In the data rows, the value 128 means zero.
In each game, the first row plays the second. By how much does the first row win? 10 means about a draw, 20 a big win and 0 a big loss. Wins can go round in a circle. Each row has two weighted sums of its numbers, A and B, taken from their middle values. A row wins by its A times the other's B, less its B times the other's A.
197,53,56,200,48,71,69,193,139,175,153,91,135,124,133,133,145,153,141,208,96
136,121,118,137,117,113,194,144,127,155,122,110,128,129,107,136,122,141,128,117,99: 7
69,196,209,83,199,211,134,57,135,73,112,178,121,145,142,91,160,101,88,55,162
170,46,76,208,44,47,52,170,107,154,125,112,122,118,113,167,124,170,182,208,100: 17
154,96,116,145,98,93,144,148,111,138,124,109,135,130,95,151,91,158,143,174,112
82,128,175,155,134,123,69,64,78,101,77,197,138,125,55,123,75,177,99,89,165: 10
137,80,132,177,90,84,122,143,99,129,114,126,128,137,109,148,87,151,140,165,127
114,135,140,121,132,109,162,122,105,122,108,134,118,121,118,150,107,139,117,114,131: 10
129,105,119,148,113,114,155,137,115,182,113,111,122,133,112,126,99,144,150,153,128
137,105,109,125,99,104,152,158,139,153,139,100,124,134,121,143,112,131,116,146,116: 8
147,87,153,171,91,70,81,116,72,115,79,170,128,128,85,151,75,207,167,129,136
122,125,150,139,130,129,144,114,96,130,97,106,126,144,107,133,97,158,95,123,140: 10
174,82,81,152,95,112,120,174,133,160,161,97,132,127,139,132,122,126,164,171,126
167,142,79,119,154,153,144,175,193,134,179,81,119,128,179,109,194,91,160,157,107: 7
182,32,68,227,52,41,45,179,114,166,147,101,146,119,126,129,106,174,193,217,95
166,58,79,214,52,55,65,181,122,172,142,106,110,122,121,153,124,161,184,215,94: 6
111,94,146,179,116,88,67,93,66,114,59,165,145,132,80,132,75,195,115,121,165
125,117,138,136,135,102,116,121,98,122,96,145,122,133,83,132,101,157,113,119,124: 8
118,154,116,91,152,156,186,134,153,128,143,109,119,155,128,110,134,101,112,117,122
124,128,122,111,138,132,184,146,134,151,131,99,120,124,129,150,113,136,175,125,138: 14
138,109,119,128,122,103,161,149,130,156,146,103,124,123,113,134,111,134,140,135,117
109,122,145,144,143,113,100,87,103,100,77,175,129,123,114,138,93,184,108,113,144: 5
140,87,95,176,80,75,108,150,99,134,120,116,129,133,79,141,87,172,153,187,122
184,42,77,210,42,56,66,185,115,184,140,107,125,142,122,133,133,169,184,184,90: 11
119,114,132,145,102,99,145,139,84,158,105,114,126,140,76,167,99,154,150,133,137
90,125,183,141,145,118,109,92,69,112,82,207,148,116,91,131,84,164,93,91,156: 2
106,120,167,141,139,115,130,100,87,115,81,164,131,138,98,136,78,166,112,102,165
129,134,129,104,135,118,167,124,121,133,119,121,129,112,114,135,118,120,116,122,127: 10
121,144,118,88,153,143,182,130,134,142,123,108,81,161,119,129,132,115,111,108,125
134,105,111,139,108,114,133,145,121,147,132,91,194,106,116,142,135,136,130,142,114: 9
163,137,49,127,111,124,105,190,186,173,191,86,111,124,192,94,187,90,168,186,97
182,90,93,153,105,93,137,167,130,142,132,100,132,132,124,133,117,131,157,169,108: 11
163,93,94,148,87,108,138,174,126,191,155,89,121,119,154,135,136,110,166,175,137
130,158,110,88,151,165,152,151,187,126,168,94,131,135,167,115,170,74,128,124,115: 12
173,112,70,134,109,140,129,192,179,157,193,68,133,123,168,116,187,68,174,181,83
99,131,173,123,213,137,134,64,97,96,80,186,137,119,94,177,109,145,96,90,163: 10
164,133,138,121,141,148,168,149,147,143,144,88,120,113,156,124,136,104,111,130,116
110,192,136,78,187,196,152,112,178,106,168,126,136,130,190,100,198,70,127,98,128: 10
127,152,137,101,143,130,168,125,126,120,120,122,119,125,114,97,106,110,94,97,133
172,123,73,119,123,140,122,185,181,137,188,83,142,116,188,121,186,86,166,175,87: 6
159,85,108,167,75,84,99,134,93,158,102,112,140,105,97,144,91,180,154,160,111
88,148,133,102,151,147,179,133,139,139,137,111,107,100,132,126,137,110,115,98,133: 15
109,124,172,129,92,117,109,79,90,104,73,175,120,117,89,136,83,162,111,97,158
107,167,154,85,171,161,181,120,148,107,131,108,128,139,153,124,129,101,112,89,114: 13
139,141,113,120,123,160,165,152,173,143,164,94,123,148,170,124,163,88,147,139,115
152,104,125,140,100,98,158,148,118,156,122,111,133,119,98,145,103,143,138,146,101: 6
156,96,105,134,107,94,148,168,127,152,133,110,132,121,124,130,114,134,157,167,107
176,41,64,210,43,52,51,177,106,164,133,106,134,133,108,193,113,169,179,213,100: 7
102,156,178,124,157,144,141,80,96,101,90,138,127,123,103,129,89,137,99,85,143
134,75,113,171,78,75,96,131,86,133,103,140,145,119,104,172,96,179,136,151,114: 8
166,91,82,144,94,90,144,173,121,188,145,92,121,167,112,153,121,127,164,180,115
128,119,130,109,140,125,179,134,122,140,121,104,117,116,119,123,112,132,134,127,156: 11
184,87,92,147,98,95,132,169,127,160,145,103,134,117,113,143,119,126,152,171,106
140,99,125,159,109,87,134,128,84,131,98,133,125,123,104,149,80,159,126,127,130: 11
153,153,80,89,175,158,132,164,191,158,203,84,125,125,199,114,199,71,136,152,106
164,59,99,185,51,61,90,174,99,161,123,126,130,125,99,136,90,170,144,185,111: 9
133,151,119,96,133,148,175,145,157,139,165,123,130,130,130,137,129,102,134,121,99
113,129,155,146,132,124,131,98,93,117,87,164,109,137,95,136,92,163,106,106,149: 11
147,146,85,105,131,169,127,186,204,142,201,82,124,133,212,95,205,74,130,147,130
138,108,149,175,97,80,93,115,70,126,83,152,135,115,78,162,93,183,126,141,134: 11
157,138,70,118,142,159,87,172,201,138,202,79,134,132,214,99,217,66,158,157,123
121,166,113,90,171,190,147,148,188,119,184,102,125,107,194,105,193,62,138,125,114: 3
139,171,117,95,172,185,146,142,189,119,176,103,143,131,182,102,187,69,123,112,113
154,151,59,118,127,178,86,178,221,120,217,78,113,145,226,104,236,58,172,174,79: 6
112,165,161,106,152,144,155,118,116,123,108,144,138,134,110,113,110,138,103,82,123
127,181,156,77,166,169,179,108,138,98,131,120,116,124,144,132,146,101,100,82,95: 8
132,77,122,178,90,69,89,136,79,121,85,147,118,134,83,147,83,173,137,155,112
82,105,187,185,114,94,35,41,56,64,49,245,146,146,40,131,76,200,99,57,174: 8
142,142,92,102,130,160,117,170,191,142,190,90,115,145,202,100,203,66,125,143,100
135,98,160,216,98,86,64,85,60,107,64,170,124,136,69,143,78,194,106,125,147: 9
155,87,110,165,67,86,104,159,113,142,126,106,126,128,123,149,123,151,130,158,111
159,95,92,175,73,73,116,174,121,163,143,105,135,115,114,141,110,153,152,182,113: 11
151,115,102,122,110,105,160,149,128,166,136,99,128,130,113,158,122,123,138,142,112
122,84,162,178,106,101,59,88,62,85,70,196,148,125,57,137,68,195,123,120,150: 10
107,129,145,143,126,118,137,108,95,123,92,141,126,125,98,137,91,141,104,115,144
116,98,133,138,124,96,131,123,93,128,88,132,120,124,85,148,86,160,124,122,128: 8
99,160,175,118,160,154,116,72,104,82,93,166,118,138,96,135,112,129,62,78,160
141,112,102,164,102,102,146,159,120,155,133,90,123,127,119,131,103,139,143,168,105: 9
93,155,159,78,163,150,174,117,131,126,122,120,104,133,141,127,134,105,105,90,148
128,159,110,75,167,155,169,144,166,137,162,99,142,125,172,111,171,91,121,131,124: 10
183,122,124,123,117,120,157,149,129,161,127,100,128,137,132,129,118,120,128,131,122
117,116,162,140,124,127,129,104,101,112,89,150,115,131,79,132,83,168,118,111,145: 12
166,151,121,89,129,155,149,151,168,121,165,96,132,147,158,110,179,97,138,127,119
174,144,48,124,126,166,82,189,224,125,228,78,126,127,230,95,237,43,213,179,100: 6
112,158,127,96,133,158,181,132,145,133,149,117,116,127,139,119,122,109,121,111,115
147,109,98,129,111,118,146,158,133,146,147,99,122,139,128,144,127,132,138,145,101: 11
146,120,121,121,112,116,185,145,125,161,117,102,126,114,123,150,108,134,138,140,119
180,48,83,199,68,50,58,179,107,145,125,106,141,96,108,133,100,168,177,206,95: 8
83,141,177,110,128,123,139,90,106,102,93,166,129,128,119,134,99,145,113,100,149
181,141,50,134,127,176,84,195,235,137,222,76,123,138,230,68,249,60,179,197,79: 10
163,94,106,142,95,86,138,167,139,163,168,94,115,121,135,148,119,143,149,174,112
148,124,85,116,117,143,108,175,200,143,198,79,200,149,203,106,207,70,169,183,101: 4
120,161,108,103,151,141,186,136,147,129,155,101,125,133,160,125,146,98,125,107,142
130,156,124,95,154,156,147,147,165,144,167,96,122,118,153,124,173,69,127,123,118: 9
157,152,108,111,143,148,161,168,165,150,168,84,122,118,174,137,170,86,141,135,90
163,146,79,125,137,160,112,177,210,127,202,95,132,127,188,102,219,9,152,167,94: 9
104,104,150,168,122,88,64,91,67,113,75,180,141,120,81,147,83,190,108,120,113
174,68,63,183,64,70,95,188,132,175,149,74,129,107,132,141,135,151,178,198,100: 10
148,80,81,170,73,90,108,174,120,173,134,93,132,139,117,133,108,159,173,174,105
140,139,103,86,150,154,182,142,169,151,162,95,133,133,179,110,142,81,126,130,128: 10
131,96,130,182,116,79,69,108,63,104,79,168,131,125,71,144,78,193,124,135,142
167,85,76,168,76,72,120,164,104,151,122,98,133,135,111,146,125,157,165,203,101: 9
134,150,138,99,128,134,182,130,143,109,113,99,117,122,123,135,126,112,99,120,128
126,126,156,116,133,114,148,134,105,126,114,127,129,128,97,145,114,131,117,120,127: 9
168,57,86,200,45,62,84,155,91,151,108,134,129,140,103,148,64,179,180,183,115
140,153,70,88,149,157,186,155,185,132,179,84,133,127,176,115,165,66,125,144,116: 9
139,154,126,93,145,153,147,141,157,144,154,85,142,120,144,131,149,104,123,123,134
135,101,131,163,89,86,94,117,79,125,89,163,129,130,77,153,84,187,142,143,145: 8
122,104,110,135,92,101,141,142,109,142,116,117,135,120,102,154,115,142,149,132,112
102,112,158,148,118,103,102,82,77,99,74,189,130,128,78,140,83,176,83,112,139: 7
119,110,159,155,121,86,108,94,87,111,81,171,126,131,82,143,89,174,113,120,138
107,170,146,104,157,163,173,106,140,103,114,121,115,119,141,126,133,110,108,84,146: 10
143,58,98,183,74,60,72,164,98,174,115,116,128,126,96,136,119,167,144,174,111
126,93,150,178,96,73,80,100,66,142,77,172,133,115,76,153,79,191,128,118,145: 8
146,98,95,136,93,99,144,165,128,159,130,101,134,167,108,142,129,136,127,147,120
133,148,108,108,145,158,146,161,174,138,182,93,125,131,190,115,184,97,146,139,97: 9
184,32,51,255,39,50,51,187,112,167,140,108,134,133,114,143,132,178,186,218,98
129,87,99,137,125,97,141,167,136,176,142,94,123,128,118,129,118,136,153,145,115: 3
143,127,143,119,116,137,177,145,130,149,128,102,111,129,134,136,125,119,138,128,133
129,118,147,113,128,130,156,101,108,122,116,136,117,135,92,140,100,164,125,90,122: 5
114,138,166,134,129,111,127,101,90,127,92,151,120,128,91,168,94,167,106,108,156
88,195,171,83,197,190,168,87,152,95,119,131,127,136,159,111,157,76,87,73,140: 9
174,50,88,187,67,51,62,171,97,144,116,117,131,124,100,154,104,180,172,198,115
122,187,139,75,167,182,167,125,169,81,190,107,149,133,172,108,164,67,112,108,138: 12
131,103,139,154,103,89,122,104,87,129,92,147,128,120,85,136,80,165,129,135,146
98,182,146,64,183,184,150,107,160,110,142,136,136,154,152,126,159,78,97,85,148: 8
155,88,123,158,85,65,114,162,107,152,128,92,117,116,119,144,98,158,144,162,108
96,134,176,150,117,123,103,85,66,96,76,201,132,128,85,152,71,175,100,106,146: 10
83,206,188,78,251,210,121,75,145,73,130,166,129,135,171,93,164,96,84,58,150
77,178,174,98,170,172,136,72,119,100,98,181,136,122,119,117,123,136,99,66,158: 11
128,124,124,111,117,128,144,149,131,151,144,95,121,120,134,127,117,122,139,138,133
146,69,109,174,78,75,104,151,104,175,118,126,112,122,93,146,97,161,146,169,154: 11
178,43,81,214,34,41,42,181,99,162,124,119,129,115,94,143,127,158,188,213,110
95,117,179,174,113,108,75,71,64,92,62,210,139,120,70,123,77,173,106,71,156: 10
193,63,51,172,78,80,73,191,135,167,153,97,134,122,122,133,131,149,183,205,89
134,112,107,116,144,122,171,154,144,153,153,86,131,115,153,129,149,92,132,128,115: 12
166,63,80,173,60,63,100,147,99,153,120,114,94,132,110,154,102,171,176,184,135
172,120,65,134,110,157,133,179,187,146,185,71,136,139,181,109,189,95,171,176,80: 4
129,89,127,158,45,89,122,134,96,160,93,121,148,132,90,142,93,165,134,129,131
109,90,169,187,106,91,23,80,63,91,27,203,135,137,63,134,76,208,135,107,144: 10
74,141,183,138,145,121,73,50,71,80,62,222,130,113,90,129,101,168,97,79,163
97,140,203,146,148,143,83,57,87,80,77,208,113,117,97,103,93,167,83,79,167: 9
120,125,151,116,132,122,134,110,112,139,100,134,115,108,115,147,87,142,99,125,140
177,96,58,186,100,109,116,200,156,171,175,61,130,122,155,135,160,113,232,175,107: 8
100,108,160,167,113,101,29,51,56,79,48,238,144,136,72,133,72,197,110,106,156
80,204,158,83,176,180,170,98,157,93,143,150,149,128,157,105,171,80,98,86,170: 5
102,144,191,108,147,139,109,61,91,92,83,197,125,138,98,126,89,147,92,81,150
70,197,184,76,199,191,138,76,132,90,119,176,119,131,161,120,147,93,108,68,149: 17
98,123,181,126,156,137,126,72,94,151,87,166,118,134,127,143,90,148,67,80,158
145,132,111,103,142,150,163,160,178,133,171,88,122,131,155,126,166,94,164,150,106: 11
147,105,95,125,104,100,149,148,104,162,119,125,116,134,103,158,96,155,132,131,123
109,157,148,93,145,147,162,113,138,131,127,167,125,130,124,134,115,131,107,100,138: 11
144,148,87,108,134,170,133,169,188,127,191,94,137,122,178,103,187,67,142,152,132
139,105,86,131,91,95,129,180,136,171,140,91,120,126,122,127,126,134,157,136,94: 6
166,80,102,184,71,73,107,170,112,151,126,110,126,113,119,137,111,166,158,174,118
88,211,178,67,255,194,127,65,141,102,124,182,129,131,166,105,163,96,104,62,156: 14
186,88,50,160,69,110,83,191,165,127,181,80,140,127,159,147,162,122,178,193,98
146,144,96,112,126,160,146,157,177,157,182,92,127,119,172,122,177,88,133,145,107: 10
131,122,133,119,112,116,147,115,107,145,112,128,129,142,102,141,99,141,117,119,142
128,77,146,171,88,61,70,112,63,118,80,192,134,117,75,140,73,188,131,135,151: 8
98,148,173,93,170,142,167,101,116,128,112,142,132,141,135,127,103,134,123,83,144
117,190,149,68,185,177,191,110,160,96,138,117,123,135,146,138,149,84,90,91,142: 7
161,113,110,115,112,104,141,163,129,157,140,95,104,122,120,132,115,128,153,149,113
99,105,172,205,117,107,50,70,62,86,62,222,153,128,53,130,85,194,109,112,148: 12
196,44,39,231,31,43,41,193,117,160,145,107,135,125,115,134,138,162,193,227,95
52,147,176,114,149,135,120,82,94,118,86,231,134,137,105,116,95,152,57,81,149: 14
93,194,159,78,190,172,160,87,158,100,128,137,129,133,135,112,149,90,72,74,154
125,177,106,90,178,191,136,131,193,106,178,109,135,129,193,98,205,67,112,109,109: 8
117,97,153,165,123,97,121,113,81,130,86,154,134,127,83,148,82,168,117,117,138
82,164,165,112,154,149,124,75,103,70,93,181,120,93,108,130,116,134,86,72,148: 10
120,111,148,108,136,125,154,116,109,134,101,130,124,133,106,132,109,141,109,114,140
182,24,64,226,31,47,47,191,116,165,141,99,128,117,117,141,113,186,195,218,98: 13
138,150,76,96,150,174,143,164,189,128,188,96,139,128,191,138,180,65,133,137,104
86,119,161,148,133,120,97,60,74,102,73,179,135,131,87,130,86,175,101,96,157: 8
171,73,89,162,82,82,94,176,121,173,141,79,121,84,127,136,132,142,162,184,100
112,89,146,162,103,84,109,110,73,127,89,173,129,132,73,121,87,178,111,131,140: 11
115,143,180,132,131,130,104,75,90,103,19,186,121,126,87,123,92,162,101,92,159
86,160,185,128,157,160,94,59,100,88,75,198,114,130,103,128,99,161,103,76,172: 12
148,169,84,124,154,170,92,183,228,125,228,71,105,102,230,104,242,46,162,194,84
94,142,171,129,143,133,144,75,86,98,86,161,126,141,90,121,99,158,91,90,165: 3
104,187,167,89,161,171,152,101,142,106,127,154,123,123,137,121,129,116,92,76,142
142,125,127,123,143,120,163,145,121,147,132,107,123,123,122,132,110,128,122,106,141: 11
165,146,75,114,143,165,108,173,214,139,214,87,120,125,233,92,240,55,163,168,96
120,93,140,145,82,85,113,119,90,138,92,148,128,120,86,151,82,155,107,121,134: 16
82,182,147,99,182,182,158,84,145,108,124,143,129,135,148,124,147,101,95,72,164
170,102,56,147,71,107,134,186,163,152,176,75,126,127,168,73,184,108,173,188,105: 4
142,118,134,120,122,120,173,136,128,153,121,112,121,128,120,137,111,125,124,126,132
145,151,86,114,149,159,132,162,206,128,198,93,113,132,229,103,209,64,155,146,99: 8
155,128,86,136,122,132,158,161,152,134,153,90,107,126,152,130,137,92,141,158,142
94,165,170,81,163,155,156,104,135,115,119,143,118,132,145,127,130,106,90,85,150: 15
136,96,162,140,114,94,150,131,96,132,105,138,140,136,94,148,77,154,144,127,139
124,163,153,84,157,143,156,125,138,115,126,123,119,124,133,120,139,111,115,90,144: 9
175,41,84,213,50,63,58,179,107,150,127,111,129,134,105,145,115,167,177,217,109
108,185,137,93,174,169,172,119,150,116,141,113,132,145,145,118,148,110,136,90,143: 4
94,185,162,25,206,197,164,98,163,94,142,142,106,114,154,122,175,87,108,85,134
127,119,154,140,113,96,122,114,87,118,97,142,135,126,94,145,90,152,104,131,136: 8
119,167,131,84,160,155,180,119,150,141,138,120,127,136,145,117,120,105,113,104,142
114,201,166,60,190,199,177,98,167,104,155,139,124,132,165,86,184,79,92,87,145: 11
128,173,127,86,163,176,155,144,184,112,190,99,126,125,197,110,187,73,128,123,104
165,60,80,193,57,44,61,175,104,163,123,95,125,139,110,150,107,173,164,196,103: 9
151,149,85,104,142,176,123,176,211,122,206,75,159,124,223,107,228,59,156,165,92
140,86,119,166,100,71,95,136,86,139,96,139,128,133,76,120,87,165,149,147,142: 8
174,85,81,138,72,98,98,189,158,159,174,79,121,134,157,110,134,113,185,184,90
145,59,96,189,59,58,117,145,100,130,115,109,132,123,100,144,87,174,167,174,123: 8
98,127,199,139,136,105,110,78,79,90,68,187,125,123,75,143,84,170,102,75,152
84,173,169,101,174,179,152,80,127,108,121,160,158,119,132,131,122,106,99,71,138: 13
197,95,60,142,98,129,111,195,182,157,187,64,125,140,181,108,186,93,196,184,92
159,69,110,209,63,71,104,146,83,170,106,112,119,124,98,147,91,180,140,163,119: 8
71,205,189,70,212,219,142,62,158,64,134,160,133,127,168,100,167,77,96,60,183
104,172,172,87,169,164,143,95,130,116,120,158,136,107,129,119,132,104,102,91,152: 11
130,114,154,140,115,99,135,116,90,123,101,144,120,146,86,146,90,161,110,120,131
145,101,112,142,106,101,150,169,139,146,136,85,149,154,132,131,106,91,145,154,114: 11
154,85,127,183,81,78,90,135,82,145,93,125,124,130,75,138,82,163,129,162,127
136,103,140,164,93,105,145,144,101,140,97,149,128,129,105,138,104,149,126,127,122: 12
116,88,170,172,109,95,53,86,58,76,59,199,144,125,57,124,64,194,113,127,150
156,72,112,159,69,79,110,152,104,152,129,112,125,128,106,141,103,183,148,172,125: 9
80,138,173,134,175,148,83,59,92,77,85,185,122,140,105,117,95,156,89,80,158
135,125,130,117,117,114,155,125,127,146,118,112,116,123,114,135,98,141,140,125,125: 9
105,183,159,95,184,170,158,96,142,97,116,146,123,125,129,123,125,132,103,82,143
182,54,82,184,56,55,89,173,111,162,134,106,135,129,126,121,117,156,165,197,106: 11
152,109,135,174,103,111,147,161,131,140,126,92,134,139,134,137,119,133,147,153,131
91,213,196,74,214,227,128,61,150,63,127,192,128,124,172,95,179,87,89,56,163: 12
124,142,172,120,149,142,144,89,95,115,96,154,135,125,111,125,98,139,92,84,146
165,94,94,175,78,99,136,163,126,179,143,95,117,133,127,141,70,136,178,166,110: 8
93,155,167,111,160,148,100,83,105,101,95,172,119,126,112,137,108,149,83,69,162
144,155,98,99,144,170,144,159,174,133,184,89,137,124,176,112,188,78,136,140,94: 9
161,66,85,186,81,64,86,167,108,154,117,102,123,113,101,136,116,155,143,172,110
103,178,133,91,161,181,179,131,171,129,155,115,127,129,162,109,149,80,125,109,146: 10
141,164,96,87,164,173,155,160,206,141,188,97,122,129,198,94,190,59,129,144,129
154,82,87,171,81,84,127,158,117,160,124,105,130,134,103,139,104,159,159,169,113: 6
115,119,141,152,135,118,111,92,82,104,77,159,137,134,95,134,110,160,129,97,162
60,214,191,79,222,218,112,52,152,54,127,195,139,132,164,83,175,88,73,46,165: 11
109,192,137,66,161,187,165,108,164,107,144,106,119,127,170,110,170,69,109,88,135
146,68,106,152,71,79,138,162,114,142,124,85,126,134,117,148,109,159,140,169,115: 12
137,86,136,161,110,83,115,128,89,143,94,140,129,135,88,149,91,174,134,142,130
76,188,149,85,170,175,137,65,117,86,96,165,127,158,93,120,133,115,75,85,176: 12
161,107,77,130,116,121,128,189,172,152,175,72,111,108,163,121,163,93,151,180,92
133,143,120,89,149,137,172,143,143,162,152,98,155,127,139,128,143,111,143,123,132: 10
99,172,165,93,155,154,167,96,131,121,120,142,129,127,129,130,105,116,98,109,154
140,145,104,96,127,143,167,155,161,141,164,97,115,126,159,114,141,93,132,139,104: 11
139,139,133,95,136,145,172,143,164,143,162,79,124,128,138,119,147,79,120,121,126
109,189,178,67,173,179,145,84,132,92,141,166,150,133,151,103,142,105,93,73,151: 7
165,98,120,133,103,105,157,158,129,148,134,110,132,112,124,141,116,135,133,134,111
150,82,92,163,70,80,118,162,111,157,126,107,126,136,106,174,97,146,164,160,105: 8
105,154,182,107,146,154,138,77,117,102,97,168,127,133,104,125,112,137,114,81,155
170,127,70,114,120,134,102,186,185,146,183,71,119,119,183,93,175,90,160,174,89: 9
160,90,72,150,103,109,124,170,152,147,160,74,145,126,153,118,152,120,191,174,103
134,78,126,157,73,87,123,132,86,145,98,139,141,113,87,142,93,181,140,164,121: 7
164,120,70,164,107,131,122,176,180,153,188,88,119,120,188,95,176,86,147,172,114
123,123,146,120,115,118,151,123,87,141,120,93,94,128,119,145,89,135,119,114,134: 4
149,113,115,127,112,107,143,153,123,144,135,105,127,132,125,148,110,131,141,135,116
190,78,50,164,64,105,112,189,154,163,175,79,136,118,159,113,162,122,173,204,88: 8
101,116,171,152,129,110,77,73,74,98,71,201,108,126,71,132,83,176,113,104,157
109,182,137,88,159,184,191,119,157,131,146,129,138,129,120,146,160,87,94,99,135: 11
80,179,188,104,173,165,121,67,112,73,98,192,136,131,138,117,129,126,84,71,159
137,181,91,88,164,189,129,138,197,129,193,107,119,121,195,125,194,61,131,129,102: 10
113,162,122,81,165,171,172,130,151,124,135,123,122,143,150,105,124,99,124,120,145
95,82,179,178,115,89,68,80,55,91,74,189,139,126,74,174,77,171,102,128,147: 10
159,95,96,153,85,91,130,161,126,138,133,92,133,133,121,126,123,150,156,165,114
163,115,61,150,48,99,114,184,164,148,175,76,132,141,175,118,177,103,175,194,100: 13
74,161,158,103,151,161,158,109,133,110,111,138,117,134,145,134,117,115,109,101,138
127,169,109,85,159,163,182,147,170,132,172,84,130,113,168,121,167,80,125,126,100: 6
146,99,110,140,99,101,165,150,115,148,132,108,128,123,105,140,99,145,142,148,126
98,119,162,146,127,109,103,86,68,107,62,180,126,124,94,147,96,170,98,100,160: 11
187,37,74,214,26,63,46,183,107,164,130,105,130,122,112,144,117,171,186,225,83
119,104,148,141,123,90,100,89,80,132,81,160,135,124,79,130,88,165,124,115,151: 9
155,128,97,121,107,133,137,180,167,151,166,85,125,130,165,136,157,101,145,158,86
77,210,169,75,231,215,129,63,159,58,143,171,125,127,169,103,158,78,83,46,144: 12
162,96,89,136,108,106,140,171,140,162,148,85,122,123,141,128,140,122,155,159,92
132,121,142,132,114,108,118,110,97,143,96,140,144,122,95,159,84,159,127,124,133: 5
173,95,90,149,121,124,123,186,156,166,171,88,128,156,138,130,151,120,162,172,104
145,141,100,99,133,153,146,167,180,145,184,83,123,127,157,117,167,87,165,152,107: 9
124,180,120,71,157,149,169,126,153,140,138,112,139,135,156,117,138,96,147,93,147
143,159,103,124,140,157,153,160,185,160,180,73,125,134,195,102,187,96,135,158,104: 9
95,113,142,169,122,98,118,120,91,134,93,143,119,121,71,143,81,166,123,124,131
116,153,158,112,137,136,146,94,99,115,96,141,125,128,102,115,101,139,100,91,147: 6
101,161,179,106,171,152,118,63,98,90,79,182,129,125,100,131,103,144,99,59,149
109,87,171,193,99,88,2,61,51,83,50,236,124,130,52,120,68,206,101,111,148: 6
